The rows of Z fall into a few groups, and each row is roughly a mix of its group's hidden directions.
Z (111 x 10):
[[  1.9 -15.5  29.5  31.6   3.3  29.9   2.7  38.8 -35.4 -23.6]
 [ 25.3  28.1 -20.9  35.9  15.6  44.6  16.7  17.8 -16.6  -8.8]
 [-19.7  -0.2 -43.6  22.0  -6.2 -30.8 -43.7 -10.5  23.9   0.1]
 [ -7.7  -1.6 -46.3  12.4   4.4  15.8  12.0  -9.0  57.8 -12.3]
 [ 27.0   0.6  11.5 -28.7   4.2  10.1  27.9  46.5 -27.4  29.2]
 [  6.5  27.3 -51.1  14.0  -0.2   1.1  36.5  14.9  28.8  19.1]
 [  3.4  12.6   6.0  47.1   5.2  -0.7 -30.0  15.0 -40.4 -33.7]
 [ 30.3   1.7  -9.3  -0.4 -10.6   5.3  32.3   9.2  34.7  53.5]
 [-17.1   2.0 -22.3   6.8 -34.4   4.4  45.7  -1.7  46.4  -7.4]
 [ 31.5 -37.2  35.3   1.3   6.3  -7.3 -50.6  -4.6  -4.3   5.7]
 [-26.0 -37.4 -24.3   6.2 -33.8   3.9  38.7  19.7  20.8  12.9]
 [-44.4  18.4  29.1  -6.8   8.4   3.1   9.8   4.0 -15.6 -52.0]
 [-28.2 -15.8 -25.5  40.2 -25.9  14.1 -11.8 -30.4  20.1 -26.4]
 [ 20.0  26.2  11.4  47.8 -16.3  22.1   4.6  -3.6 -31.2 -32.9]
 [-18.7  -2.8 -19.5  47.2  -1.9  43.0  -5.5  18.3 -14.2 -30.9]
 [ 23.5  34.7   5.4  -2.6 -36.8  19.9  41.6  28.5  -6.3  14.8]
 [-11.9  29.4 -53.9   8.3   6.7  11.7   3.1 -14.2  40.3 -18.6]
 [ -4.0 -18.1  58.4 -10.9 -13.7 -31.8   3.7 -25.2  -3.7 -24.8]
 [ 20.7 -17.0 -11.6 -32.2  19.0 -20.4 -57.2  -3.9 -18.2  -8.0]
 [ 20.4   3.8 -40.3  32.2  10.6  23.3 -28.0  26.4 -12.0  31.2]
 [ 17.4  -6.0 -35.7  -9.7  14.3 -35.5 -48.4 -26.9   2.7  10.0]
 [ 10.8   8.5  -0.4 -15.7  -3.7 -45.8 -34.1 -17.6 -23.5  42.1]
 [ 37.2  16.9 -22.8   4.8  37.1  28.5 -38.9  -7.3 -10.7 -16.5]
 [ -5.9 -33.0  62.9  25.0 -14.4  -0.7  -3.9  10.1 -11.4 -13.2]
 [ 48.7   5.1 -25.1 -11.4  24.5  -5.4 -22.8   6.6  -2.7  44.6]
 [ 13.1  30.8 -61.5   3.2  14.9   2.6  -4.3   1.3  23.2  25.3]
 [-11.6   2.4  25.9  35.0 -47.1 -36.9  -5.4 -22.7 -12.9  -3.5]
 [ -2.8 -26.9  57.3 -21.1  -3.2 -29.5 -12.3  -4.3 -28.2  -6.0]
 [ -4.8  33.1 -15.1  46.6  21.1  13.8 -16.3  22.6 -37.5  -2.7]
 [  5.1 -11.6  34.5  17.3  19.6 -12.2 -33.9  15.3 -44.6 -28.1]
 [ -9.3  18.1 -12.2  41.7  -4.7  39.4  16.7  15.8  -0.3 -44.1]
 [-16.6   4.0 -16.3  -1.5  -4.8  66.2  31.3  18.0   7.1  -4.8]
 [ -8.8 -38.8  -6.9 -26.9 -19.5  -6.2 -18.4 -45.5  28.4 -18.7]
 [ -7.5 -45.1  31.1 -23.5 -14.9 -24.3 -27.4 -23.3  -2.0 -25.0]
 [ 27.2  33.1 -26.3  -5.9  -3.7   4.3  38.1   8.8  12.1  45.6]
 [-17.1  35.6 -42.3   0.5  49.7  14.9 -15.2  -6.7   2.4  -4.5]
 [  9.8 -39.9   1.3  12.1  -1.0  20.7 -53.7   7.7 -23.7 -23.9]
 [ -5.5  -8.9  -9.3  67.4 -17.4  24.8  20.1  11.8  -0.9  11.9]
 [  4.0   0.4  52.3 -45.1  -4.7 -27.2  17.8  -2.8 -21.4   4.3]
 [ 16.0   6.4 -33.5  42.6  -4.4  23.7 -37.5  17.1 -24.7  14.8]
 [ -4.3   7.4  33.2 -46.5  29.5 -17.6 -21.0 -10.0 -13.8 -33.1]
 [ 19.6  30.6 -20.7 -23.4  -7.5 -29.8  18.3 -25.0  19.5  42.0]
 [  0.5  21.9 -14.4 -19.7 -16.4  19.2  57.0   7.0  30.4  20.1]
 [-21.9 -24.0  24.9  24.7  -0.7  -5.9 -34.0  -6.0 -15.2 -51.0]
 [ -3.6   7.5 -62.7  17.4  28.1  28.7 -11.1  -1.8  15.0   8.8]
 [  9.1  40.4   0.0 -60.5  21.7  -7.9   9.3  -6.3 -15.4   8.3]
 [-17.7 -53.4  26.3 -13.7  -6.3 -22.9 -26.4  -0.5 -14.8 -28.5]
 [ -1.9  33.3 -14.3  26.2  30.7   4.7 -19.6  37.4 -31.8  24.2]
 [  4.5 -23.9  53.4 -27.1  -6.6 -26.1   0.6  11.9 -29.6  20.7]
 [ 12.8  34.0  48.3  17.3 -14.9 -16.3  11.6  22.6 -31.4  16.7]
 [-16.5  25.5 -57.2 -17.3  -4.9  20.8   7.2 -34.6  11.2   3.3]
 [ 31.1 -15.4 -41.4  -5.8 -14.7   5.9  19.2  48.1  16.6  13.6]
 [  4.2  49.4 -45.7  -6.0  -8.4 -10.4  19.0 -15.1  27.3  15.9]
 [  0.8 -23.8   6.7  35.4 -19.6  53.2  11.3  29.7 -15.1  -4.9]
 [  0.1  33.7 -40.0 -17.5  22.9  40.5   7.6  26.9  -0.6 -19.1]
 [ 18.9  26.9 -16.8 -22.6  43.9  28.1 -24.7  27.8 -10.7 -16.3]
 [-10.4  -6.4  52.6   2.9 -25.9   0.2  49.4   8.2  13.5   7.7]
 [ -7.7  -3.1  50.3  26.6 -31.0 -28.4 -14.2 -15.6 -27.2  -9.3]
 [ -1.6 -24.7  21.4  23.5 -35.3  50.3  28.3   7.2   3.0   9.2]
 [ 31.7  45.6  -2.8 -14.2  39.9  12.5  22.9 -10.7  22.8  11.9]
 [ 24.2   5.0  14.7  -9.0  -5.6 -52.7 -14.4  -5.6 -21.3  44.0]
 [ 14.4  17.5 -39.9 -13.5  -2.2  22.2  29.4   0.4  38.7  34.6]
 [ -8.3 -41.8  22.4   8.8 -20.4  17.8  15.0  43.4  -6.8  32.7]
 [  1.2   6.4 -56.2  21.7  -8.9  42.5  22.7   6.2  13.2  -7.3]
 [-11.6  -8.4  29.9  35.9  -9.3  25.2  -9.0  17.6 -40.0 -35.3]
 [ -7.1  25.2 -43.5  14.6  15.1  34.0  32.3  33.2  -2.4  -3.8]
 [-19.4  -6.0  43.1  19.5 -26.3   8.1  25.4   1.1  -6.7 -47.4]
 [ -2.3  -6.3 -33.1  54.7  -7.1  36.1   5.3  25.6 -13.1  -1.9]
 [ -3.0 -31.8  11.6  32.2  11.1  52.9  -3.0  12.0 -10.7 -31.2]
 [-35.1  13.9 -18.1  27.3  26.8 -16.1 -38.1  13.9 -23.2  26.3]
 [  4.8  11.6 -59.3  13.2   9.6  30.5  -2.9  14.6  19.0  29.9]
 [-20.4 -47.2  33.7 -10.9   2.6 -18.4 -39.1  12.5 -19.8  -5.6]
 [ 26.5 -11.8 -15.7  51.0   9.3  11.3  -7.4  40.4 -19.5  19.6]
 [  6.9  27.0  23.1 -10.1  -2.3  24.5  45.9  39.7 -24.4  -6.7]
 [ 18.1  41.9  -9.4 -42.3   3.9 -30.0  18.1  -5.2  -0.4  33.3]
 [ -7.8 -62.4  12.8  13.8   7.9  27.3  -5.8  32.9  10.2   2.5]
 [ -3.1   0.2  12.1  60.6 -37.0  14.5  18.5  19.0 -14.5  -5.6]
 [ 21.4 -31.1 -10.7  27.6  12.5 -28.9 -45.1 -24.5   5.3  19.7]
 [ 11.2 -52.5  30.5   3.9 -20.9 -16.7  14.4 -29.3  24.3 -12.0]
 [-11.8 -68.7  12.7  -4.6 -18.0 -14.2 -16.4  -3.1  -0.7 -22.4]
 [-20.3 -17.4  21.3  27.2 -22.8 -20.4  35.4  31.1 -35.7   2.1]
 [  1.2 -29.6   0.9  21.7  -3.1  46.5 -34.2  15.2 -28.6 -24.5]
 [-17.5  43.4 -15.9  29.2  30.2   6.8   7.9  34.7 -26.1  12.0]
 [ 32.6  46.3 -36.2  25.4   4.7  -4.8   9.3  14.3  -8.0  28.0]
 [ 14.9 -28.9  45.0 -27.9 -14.6 -40.8  -6.8 -14.2   4.9  18.4]
 [ -8.1 -41.8  29.4  -1.3  -7.8 -25.6 -43.7 -19.7 -15.2 -20.8]
 [  5.8  -6.5  -4.4  12.8  31.1   1.6 -61.3  -8.9 -28.0 -22.2]
 [  0.7 -28.5  36.4  49.4 -22.3 -16.6   5.4   0.7  30.9  -3.0]
 [-30.7   2.8 -43.5  17.2 -15.0   6.7   4.1  -1.7  50.7 -18.6]
 [ -9.1  38.1 -33.3 -15.2  21.8  15.5  39.3  13.9  23.5  21.5]
 [ 24.0  27.4  11.3 -36.0   1.4   4.1  45.3  15.1  -9.5  34.7]
 [-19.9   9.4 -11.4   0.9 -28.6   9.0  58.5  34.3   6.8  13.6]
 [ -9.2  19.8 -45.7 -10.3 -12.2  21.8  19.9 -16.4  47.8 -10.0]
 [ -7.2 -32.9  58.2  24.3 -13.5   9.7  -3.6  15.4 -21.9 -15.0]
 [-20.3 -35.4 -18.7  29.7 -16.8  -5.3 -28.9 -34.4  33.0  -4.8]
 [-16.2 -13.1  49.9 -41.1  -0.5 -19.3 -10.6   9.3 -33.1  -8.3]
 [ -7.0 -27.7   8.7  -9.3 -16.9  -6.8  44.8  50.2   4.0  22.2]
 [  1.1  20.1 -36.2 -17.0   8.2  19.3  40.5  25.8  26.0  30.4]
 [-28.4 -24.8  14.8 -54.1  -5.6 -16.5 -11.3 -31.8  17.8   3.9]
 [ 15.2   7.4 -51.1   1.6  26.6 -14.2 -49.0 -11.4  -1.6  -1.5]
 [-36.0  32.5 -37.8  -3.9   0.7  16.9  43.8  14.5  11.2   0.0]
 [  0.2 -15.8  61.5  -4.6  -8.8 -37.7  -0.5 -23.9   9.6  11.4]
 [ 19.9   6.4  15.5  38.7 -18.6  11.9  33.7  43.6 -24.4   7.3]
 [-13.7  33.1  26.8 -10.6 -18.4  -8.6  60.9  -0.9  10.4  -2.0]
 [ 11.3  30.5  16.3  18.7  -8.4   3.0  49.7  37.8  -8.2  25.2]
 [ 19.3  22.1 -40.9  28.3  20.6  35.7   6.6  35.0  -2.4   6.7]
 [ 38.3  10.2  40.7  -4.5  28.9  -1.5   0.9  20.8 -14.8  40.1]
 [-13.1 -40.7   3.4  42.7 -22.3  22.7 -27.4  -3.0 -21.6 -21.0]
 [ 38.2  19.2   4.7 -13.1  43.5  11.0 -22.7  18.5 -25.3  28.5]
 [-10.8 -12.4  25.4  39.0   7.1  42.3 -24.0  10.5 -21.3 -30.5]
 [ 11.5 -21.6  33.8  12.5 -11.6 -56.2  -0.7 -14.7   6.0  30.0]]

Here is one row from each group, named. Which group is each of the other rows in?
[  9.3 -29.4  24.7  -9.8   0.9  22.2 -19.6  32.9 -51.5  -9.0] -> G
[ -0.5  53.6 -18.3  -3.1   6.1  21.1  35.9  33.7  -7.2  13.2] -> F
[ 18.6   1.4 -56.6  17.1  27.9  16.7 -17.2  13.5  19.7  24.1] -> S

[ 11.6  -0.4  44.6  30.9   9.7  33.7  12.3  24.5 -29.5  20.4] -> G
[-12.0 -11.7  55.3  12.1 -17.8   9.3  11.2   1.3 -30.9 -37.0] -> S
[ 32.3  14.1 -38.1 -21.8  40.3  26.3 -20.7  -1.6  17.5  10.8] -> F
[ 18.3  27.2   0.7 -56.9  24.8 -32.3   4.4   0.5  13.1  13.7] -> G
[ -5.7 -24.4 -33.5 -15.0  10.0  21.4 -38.8 -17.9  -2.9 -44.4] -> F
[ 23.4  14.0  -8.4  32.2  22.0  32.2   8.2  35.7 -28.2  28.9] -> G
[ -4.0 -29.9  22.5 -39.2 -27.0 -27.9   7.7 -17.7  31.0  23.6] -> F
[ -0.9 -31.4  48.6 -10.3 -35.6 -20.4  21.4  21.6 -14.5  -9.0] -> F
[ -0.2 -14.0  10.0 -47.0 -14.2 -18.9  16.9 -18.8  18.3  48.0] -> S
[ -9.9 -42.2  44.8   4.7   2.0  30.2  -3.8  18.9 -28.6 -18.4] -> S
[ -5.8   6.8   2.1  26.0  18.9  -6.3 -55.8  12.8 -43.6  -2.7] -> F
